Rotation paths and how fast each direction turns (degrees a step)
Each turn is a multiple of 5 degrees from 10 to 175, or 0.
Each row of a path follows its step; steps can be skipped.
Path 1:
step 0: [ -3  -8  -2  -7   8 -14   1 -12 -12  16  -6  -4   5  -4   3  -3   8   1
   3 -10   6  -2  -4   5  -9   2   6  22  -4   3  -2  -8   3 -11 -11  -1
  10 -11 -10  -1  15   1  11   0  -2  14  -6   4  16 -19   9  -5  13  -2
  -1   2   8 -11  -2  19 -13  -2]
step 2: [  0  -6  -4  10   0 -17 -13  -8 -18  10  -3 -13   1  -7  -7   1  11   9
   3  -2   4   8   6   3   3   8   0   8  10  15   3 -16  11 -17  -2   4
   4   2   0 -10  -6  10  14  -4  -6  16 -13   7  19   0  -1   4   3   6
   9  -7   9  -6  11  -3   6 -10]
step 3: [ -4  -2  -8  19 -10  -7  15 -14 -23  18   4 -10   4  -4 -12   6  -2   1
  -6  11   7 -15   5   7  -4   2   1   5  -6  20  -5   5   1 -11   7   3
  -3  -9  -2   1  -5   1   8  -2  -7  -2  -4   5  18  -4   4 -12 -16  -5
  13  -2   0  -9   5  -2   2   5]
step 4: [ -1  -2   3   0  -9 -13  -7  -8  -3  16  12 -21  -9  14   0 -13  -3   9
  -1  14  -3   6   9  -4   4  -5  12  13 -14  11   5  -4  -4  -8  -2   3
  -1  -8  -3 -11  -5   4   1   3   0  16 -14   7   9  10   7  -6 -15  -1
   4 -11  -6 -15  11  -8   3  -4]
step 7: [  0 -10  -4  -3   0  -7   5   4  -1   8   4  -6   8 -10   4  -1   4   6
  11   0   3  -5  -4   6  -8 -12  25 -10 -10   9  -5  -5   9  -5   2  -3
  10 -10  18 -19 -11  21   3   2  -2   5  -1   3   5   8   4  -1   2   0
   8 -14   3  -2   3  22   8 -16]
step 8: [ -4 -12  -8  -4   0  -5  10 -12   1  10  15  -6   3  -1 -12   1   1  -4
  14 -16   2 -15   0  12  -9 -19  -3  14 -15  12 -10  -8  10   4   3   5
   7  -3  10  -1  -1   0  -2  -9   9   4   3  13   6   2   7 -14   4  -7
  -6 -18   6  -5   2  13  -6   1]
step 10: [ -6 -15  -2 -10   1  -4   9   0  -7  11   8 -11  16  -5  -2  -1  12  -6
   5 -21  10  -3 -11   2   4   1  -3  12   6   6  -4 -14   5 -20 -13  15
   5  -4 -10  -8  -9   8   4   0  -1  10  -1  -1  12  -2  13  -6   1 -19
  -6  -8   7   6  -4  -2  -8  -4]
step 11: [-11 -18   8  -3   5 -13   9 -19 -10   0   0  -8   5 -11 -13   2   7   6
  -1  -4  -2   5  10   4   0   7 -15   0   3  29   2   7   6  -6  -7  13
 -10  -4   3 -12  -6   6  12   5   1  15 -10  -6   4  -3  12 -10   6  -1
   7   0  10   0  -4   2   6   1]
step 12: [ -2   0   4   5  -6 -14  -2   1 -17  20  10 -11  11 -13  -5   2   1 -12
  -3   2   4   3  15  -5  -3   5   2  -6  -8   7 -20  -1   6 -13  -1   2
   6  -2 -15 -10 -14  16  12   2  -6  12 -10  -4  11  -9  13  -6  -3   2
   2 -17   2  -3  -4  -5   3   1]
step 13: [ -2  -7  -7 -10 -15 -16  -1 -25 -17   2  12  -9  12  -1 -11 -14   2   0
  -6   8   1  -7  12  -3 -10   2 -10  10 -11  12   4  -3   1 -15  -8   6
  -1   0   8   3 -10   2   7   9   0   3  -1  -7  -2   1   4  -8 -13   0
   0 -16  -8 -10  12  -3   3   4]
Speeds:
[ 0  0  1  3 -5 -3  1 -3 -1  3 -5 -3  1  1  2  3 -3  0  0  1 -2 -1 -1 -3
  2  0  0 -2  1  0  3  3 -2 -2  1  1 -1  6  2  0 -1  0  1  1 -1  2 -4 -2
 -1 -1  1  3 -2 -2 -1 -4 -1 -1 -1 -4 -1  4]  40
[ 0  2  2 -5 -3 -2 -3 -3  2  2  1 -3  4 -2  0 -1 -1  1 -1 -3 -2  5  0 -2
  1 -3 -1  2 -1 -1  0  1 -1 -1 -2 -3  2 -3 -1  2  0  0 -2 -4  3 -4  1  2
  1 -4  0  2 -1  1 -2  2 -5 -1  2  2  0  4]  85
[ 0 -1 -1  0 -2  0 -3 -3 -2 -4  0  2  3  5  1 -1  3 -1  1 -4  1 -2  1 -1
 -1  0 -1  2  2  3  4 -5  2  1 -2  3  3  1  4  0 -1  5 -2 -1 -2 -1  2  0
  0  3 -3  4  1  0 -3 -1 -1  1  2 -1 -1  0]  130
[ 1 -1 -2  1 -5  2 -1  0  0 -1 -1  2  1 -2  3 -1  2 -2  4  0  3 -2 -2  5
 -1 -1  1  0  4 -3 -6 -2 -1 -7 -2 -5  1  2  0  3  1  0  0  1 -3 -1 -1 -3
  3 -2  1 -2 -1 -1 -2  0  1 -1  1  2 -1  1]  145
Path 2:
step 0: [  9  14   4  -2  -2 -10   0   1 -10  -6 -10 -12   2   2  -3  -6  -4  -9
   3  12 -12  -3  -3   1   2  -6 -17 -14  10   5   9  -5   6  -5   5  -9
  10  10   9  21  -6  10 -12   3  16  -9  -7   8   5  11  -3 -10  -6 -15
  -3  12  10  -2  19   4   0   7]
step 1: [  6  -9  -1   4  11  -5   4 -18  14  -4  -1  -1  18  -4  -6  -7  -6  -5
 -10  -1   1  -5  -5   0  13  10   2  -5  19  -8   9  -5   8 -17  -1  -7
   2   0  -7  -2 -20   3  -2  -2  16   3   0  11 -10   7   7   0 -10   9
  15   1  24  -2   7   5  -3   0]
step 2: [ -4  -6  -4   5  -6 -10   2  13  -1 -15 -17 -10  18  -1 -10  13  -3 -10
  16  -3   0  -5   2  14   0   6  -9  -2   2  -5   0   0  14  -1   8  -7
   8   3  -4   9   7  -6 -13  12  -6  15  -5  -6 -13  10   1  -1 -12   9
   5  -7  17   8  10   1  -5  16]
step 5: [ 20  17   3 -14   6  -6  -1  -8   7   2 -12   2  -3 -15 -15  -9  12 -15
  -1   0  -7  -7  -3   3   8  14 -15   3  -3   0   4  -9   9  11  -7 -10
  -4   3   5  -3   4  -1  -6  16  11 -15 -10   6 -12   5  -7  -2 -14  -9
  -6  12   2   1   6   2  -6   8]
step 7: [  8   7  12   6  -6 -11 -24   0   8  -2 -19  -7   6  -4  -6   8  -9 -18
  -4   3   1  -3  -1   6   3   2  -3  12   7  -5   2  -3  20  -3   0  -4
  -9  -3   9   0   7  -8  -2   4   0   3  -1  -5  -4  -4  -7   7   1  11
   4  -5  22  -5 -14  18  -7  18]
step 8: [ -9  -7  -4  -3  -1  -4  -5  -5 -20  -5  -6 -10 -14 -23 -16   2   1 -14
  10  10 -12   5 -10   0  -8   0  -1  -3  18   0  16   1  10   7   9   0
   3  -5  -4   9  -2   2   1   1  10   3   5  -9   1   8   3  -6  -2   1
  -7  -1  10   0  -9  11 -26  -6]
step 9: [  3  -5   4 -13   9  -5 -10  -3   7   2 -16  15   9  -6 -22   3 -10   0
   1  17  -6  -1 -10   0   1   3  11  -6  14  12  12   4   5 -13   7   0
  -1 -20  -8  -9  -1   4  -2   5  -6   1 -10   4   4  -2 -25  10 -13   0
  -6   0  11   3  -1   2  -1  -5]
step 13: [ -8  -3   7   3  -1 -23   6  -4  -3  -4 -15  -5 -11  -4  -4 -14   8  -3
  11   6 -10   0  -1   8   9  -3  -3  -8  19  -8   4 -13  22   1  13  12
   9  -2   9  -5  -3   2 -15   7   2   4  -2 -10  -8   9 -10  -5  -4   4
  11  16   7  -2   2  -3 -13   2]
step 14: [  3  -7 -10  -1   4 -16   6  -3 -11 -10  -8  12   5  -6 -12  11  -8   0
   1  -1  -2  12  -1   3  -7  20  18 -12  16  -2   6  -3  -1 -12   7   9
 -14  -7  -5  -6   4  -5  -1   3  10  -2 -11   4   2   7   2   8 -10  -6
  16  10  20  16   0  -4   0   5]
step 15: [  8  -1  11  -3 -10 -11 -11  10   0   8 -17   2   2 -16  -3   6   7 -10
   2   0  -6  -1   7  -6  -2   2 -13 -12  -3  10   4   0  11   7   0 -11
  -3   3   7  -4   7   5 -19   9   4 -11  -5   8  -4  11  -4   5 -21 -14
   0   7  16   7  13 -12  -1  13]
Speeds:
[ 1  0  4 -3 -4 -2 -5 -3 -4  2  2 -2 -1 -2  0  1 -2  2  1  2 -2  1 -4 -1
 -1 -1  3  4 -2  1 -1  1 -3  1 -8 -4 -2 -2  2 -1  1 -1  0  2  0  0  0  0
  2  1 -1 -1  0  0 -2 -1  2 -2 -4  1 -2  1]  35
[-1  0  1  0  4 -1  5  2  0  4 -2  1  0  1  2 -1  0  0  4  0  2  0  1 -2
 -3  2  2  1 -4  2 -1  2  2  1  0 -1  0 -3  1  3 -2  5  1 -1  3 -4 -4  3
 -1  1 -1 -2 -1  4 -2 -2 -2  0 -4  0 -1  3]  60
[-2  0  0  2 -2 -1  1 -2  1  2  0  0  0  4  1  0  1 -2 -4  1 -1  1 -1  1
 -3  3  0  3  0 -4  2 -3  1 -2  0  3  1 -1  2  2  2  1  4 -3  4  3 -1  4
  1 -1  6  4 -1 -4  2  3  1  0 -3  2 -2  1]  110
Path 3:
step 0: [  9   3   7 -12  -5   0  -8 -10   3   5  -8   2   8   5 -12  12  -4   3
   6 -18  11  12   2  -6   2  -5  -8   2  10 -27  -7   6   2   3  17   0
   3  -8 -21  -6   5   8   1 -13  -1   4  -7   6   3  -9  -8   8   2   1
  -2   0 -13  -7  12   1   4   3]
step 2: [ -4  21 -13   2   0  -5   6  -9  -6  -1 -14  -7 -14   9   5   4  -2 -10
   5   6   6   4 -12  -6  -5  -5 -18  -3  19   6   1   8  -9  -4 -10  -7
  -6  -4  -1  -7  -5  15   8  26  13   1  -5  -3  -4  -1   3  -5  -1   6
  -8   5  -7   4  -1   1   3  11]
step 3: [  5  -4  -2  -4  -3   5  -8 -10   2  12   8  -7   5  -3   5  11  -2  -4
  -1  12   5   1  -7  -1  -7   1  -4  -3  23   2 -15  -4   5  -5 -20   6
  -4  13  -3   9  11  -4   2   7  11  -4  -8  16   2  -9  10   1  26  -4
   7   3   6 -11   9   3  -7  14]
step 4: [  1   4  15  14  12   3   6  -9   0   3  -4 -18   4  -5   8  15   6 -12
 -11  -2  -9  -2   3  -7   3  -6 -13  -6  14   3  -8  -4  -8  -4  -3   1
  -3  -1  -7 -10  11 -16  -3 -13   8   3   8   0   7  11   8   9  -9  -5
  16  -2   3  -5  16 -12  -2  -9]
step 5: [  6  12   6  -3  10  19   7  -7   1  -3  -9  16   0   8 -13  10 -10  -5
   1   1   8  13  -6  10  15  -7   5 -10   8  -8 -11  14  -1   9  -1 -12
  -5 -10 -12  -6  -5  -7   8 -14   4   6   2  -4  18   4 -12   4   3   2
   7   5   2   5  11   0  -7   4]
step 7: [-13  17 -18  -4   1  -9  -1  -8 -20  -5  -5   5  -1  -4  -2   3 -13  -9
   1   7   5 -12  -8  -3  -5   3 -17   7   6 -16  -1  -7  14  -6   3  -9
  -4 -11   2  -7  15   1   4  13  10 -18  -2   6  -3   2  -8  -1  -2   3
   3  -2  -2   6  10 -14   9  -3]
step 8: [  0   0   0   1   9  -7  -8   7 -12  11   3   6  -1   2  -5   1  -9  -7
   9   1  -1  -8  -5   1  -6 -18  11  -2  19 -21 -12  -5  -4   0  -3  17
   3  10  -1   8  13   9  14   3  -2  -2 -10   9  -3  -7   9  19   0   4
  12  10   0   0   9  -6  -4  13]
step 10: [ -7   9   8  -3   5 -15   6 -11  -1  -1 -10  13  -6   2  10  19  -5   3
   1   5  21  -1   2   7   7   1  -1   0  10  11  -8  -3  -3  13 -16  -3
   2  -8 -11  -2 -19  -7  14   2   5   6   6   2   8   1 -19  14   6  -7
   0  -1   7  -1  -8  -2   1  10]
step 11: [  1   3   2  -7 -14  -2   1 -15  -3 -13   6 -11   8   0  -6  11  11  -2
  -7  11   6   0  -6   3   0   3   3   4   3   0 -10  -1  -3   4 -27   0
  -3  -5 -11 -11 -11   1  -7  -1 -14  -4 -10  21  -2   9   9  14  -5  13
  -3   2  -5   4  14   1  11   8]
step 12: [ 16   6  -2   0 -20  -2   7 -11 -10  -4   5   0   1 -15  -7   0   1  -9
  -4   9  -5  -5 -18  10 -12  -7 -19   7  -1  -1 -14  -6  -1  -9   5  -7
  -5  -3   2 -12  18 -10   7  -5  -5   1   5   5   3   2 -15   6  -1  -8
  -2   3   1   8   8 -17  -6   5]
Speeds:
[ 6  2  1 -3 -1 -1  2 -3 -4 -2 -2 -3  2  3 -4  0 -3  2  1  2  0 -2  3  0
  2  0  1 -2 -5 -1 -2  2  2 -4 -2  5 -2  0  0 -1  2  1 -1 -1  0  0  0 -2
 -2  1 -5  0 -1 -1 -1  0 -1  0  1  3  0 -3]  60
[-1  4  3  5  2 -4  4  0  2  0  1 -3  2  0 -2  2  1  1 -3 -3 -2  0  3  1
 -1  2  3 -1  1  2  2  0 -3 -3  1  0 -2  4  0 -2 -1  2 -2  1 -1 -1 -5  0
 -5  1  3  2 -4  4  0  1  3  0  2  0  4  0]  155
[ 4  1 -1 -1 -1  3 -3  2 -4  0  3 -3  0 -2 -1  1 -1  0 -1  4  2 -2 -4  0
  0  0  0  2  1  2  0 -4 -2  2  0 -1  2  5 -1 -2  1  2 -1  6  0 -6  2  0
 -1  1  0 -2  0  0 -4  2  2  2  1  0  3  0]  80
[-3 -1 -2 -1  0 -1  1 -3  0 -4 -1  1  1 -1  2  3 -2 -1  3 -1  1 -2  4 -3
 -1  3  2 -1  2  4  1 -1  3  2 -2 -1  1  0  2 -3  1 -3  2  0 -1 -1 -2  0
  0 -2  0 -4  5 -1  0  0 -2 -3 -2  5  6  2]  95
[-1 -2 -4 -3 -2 -2  0 -2  3  0 -3  2  3  1  2 -4 -1  1 -2  0 -1  1 -3  3
  3  4 -1  1  1  0  0  0  0  0 -5 -3 -2 -3  3 -1 -4  1 -1  6 -2  0  1 -2
 -1 -1 -2  3 -2  3  0  3  1  0  2  2  2 -3]  80
Path 4:
step 4: [  9 -10 -16 -10   0  -8 -22   6  -2 -11 -10   5  -2   4  -2  -9  -7   1
   9  -3 -10  -2  -3  -1   6   7  -4  25   2  -3  -4   8  16 -18  -9  -1
   5   1  18   1  13   2 -13   2   0   8   5  -7   5   8 -12   8   4   3
  -7  17   4 -15  -8   3   5   3]
step 5: [-18   4  -6  10  -5  -3   5  18  -8  -6 -21  -3 -12 -12   1   0   4   3
   0  -6  -8  18  -6  -2  10  -5  -1   5  14   2   7  -5 -12 -17   2   3
  -1   6 -12  -2   4   4 -10  13  -8 -14  13  10 -12  12  -7   3   6   6
   0 -20  -3   1   1  -9   3  -8]
step 6: [ -4   3  11   7  12   1  -5  -2 -13   7   9  13  -8  -8  10  -4  -9  -8
  -2  -3 -11  12  -4  -2  -8  -1  12   9  12 -12  -1   6  -2  17  -3  16
  -5 -11   9  -4  11  -6  10   3  -5  -6  12  -4  13  -8   5  16   0  14
  -3 -13   3 -12  -9  12  -7  15]
step 7: [ -6  15 -22 -10  -2 -10  -8  -4  -1  11   9  -6  -5   2  -5   1 -18   0
  -5   6  -3   0 -13 -12  13  -2   4   1  -2  12 -10   5  13  -6  13   8
  -8   0   6  -2 -16   9  -4   5  -5  -3   3  -1   9  -7   0   4  23   2
  17  -3  -3  -6  10  -6 -20  -7]
step 10: [-15   2  -3   0  -4 -14 -15  11  -4 -15   0  -5   9  -6   7   0  -7  -6
  -4   0  -8   8   0  11  16 -12  15   7  -1  10  10 -10   2   1  26  -4
  13 -15   8   6  -2   2 -11  -4   7  -4   7  14   2   4  -8  -5   1  -7
  -1  -3 -13   3 -15  11   3  10]
step 11: [ -4  -1  14 -13   5  10  -6  -1  -7  -8  -5   2  -5 -20   5   3  -7   6
 -15 -11 -10  15  -1 -16   2  13  -6   5  -2   6   5   5   8   8  16   6
   7 -12 -13 -17  12 -11  11  14 -17  -4   6 -19   0  -1  -4  -3   1  -5
   1   2   0   6  10  -5  -2   3]
step 12: [  1   4 -10  -7   4 -22   1  11   2  18   7   3  12 -10 -17   7   0   3
   1  23  -7   4  -4  -2  -2  -8   6  12  -2 -12  -7   1   2 -15   1   5
   7 -19 -13 -11  -7  -4   4  11  -2   0   5   2   9  -7  18  -3  -6   7
  -2   4  16  -3 -10  -4  -9   3]
step 13: [-12   0   1  13  -2  -2  -2  -5  -3   1 -10  10  -8  -9 -11   7  -9 -14
   4   2   2   6  -1   2  -4   2  -6  -6  -3   1  -4   6   5 -10  23 -12
   6  -6   9  -2   0  24   1  -6   3  10 -10 -13 -15  -3 -15   1   5  20
   7   8   4 -13  -8 -18  -4  10]
step 14: [ -5  -1  17  -6   5 -23   1  12  -9  -8   7  -7   2  -9  -1  11  -4   2
   5  11  -7  -4  -4   0 -11   4   6  -3   5 -23  15   4  -3  16  13   4
  -8  17  -7   9   2   2  -8  15  -2 -10  -6   6 -10   6 -13   2  10   6
   5  10   8   9  15   2  -2  -2]
step 15: [-19  10  -1  -9  -7 -23 -17   0 -16   2   8  -3  11  -5  18  -1   6   6
  -1  -5  10  -7  12  13 -10   8  -5   7   2   1  -1  -1  10   6  -1   3
   0 -17  19 -17  -4   2  -5 -11   2  -2  13   1  -5 -15  -4   1 -11  -3
  -3  -4   4  -6   6  -8   3   3]
Speeds:
[-1  3  0  0 -3 -2  0 -1  1  1 -1 -2 -1 -2 -1  3 -1 -2  4  2  1  2  1  0
  0  0 -4  3 -3 -3  1  3  0  3 -4  3 -3  1  2  0 -1  5  1 -2 -4 -1  2  2
 -4  2 -1  4  1  2 -4 -2 -1 -3  2  3 -1 -2]  40
[-1 -2  0  0 -2  0  1 -2  1 -2 -2  0 -1  0  1 -1 -2  4  0  2  0  5 -1  3
 -1  1  0  2 -2  3 -1 -3 -3  1 -1  2  3 -3 -2 -4  5 -3 -5 -2 -3 -2  1 -1
  1  4  3 -2  2  0  0  1 -1 -3 -3  2  3 -3]  60
[-1  0  1 -2  1 -2  3  3  3 -1 -4 -1 -2 -1  0 -1 -2 -2 -4 -2  0 -2  0 -2
  1  0 -1 -9 -3  0  1  1 -2  0 -1 -1  1 -1  3  0  0  2 -1  6 -3  0  1 -1
  2  4 -5  0  0 -1  0  0 -1 -1 -2  0  1  0]  125
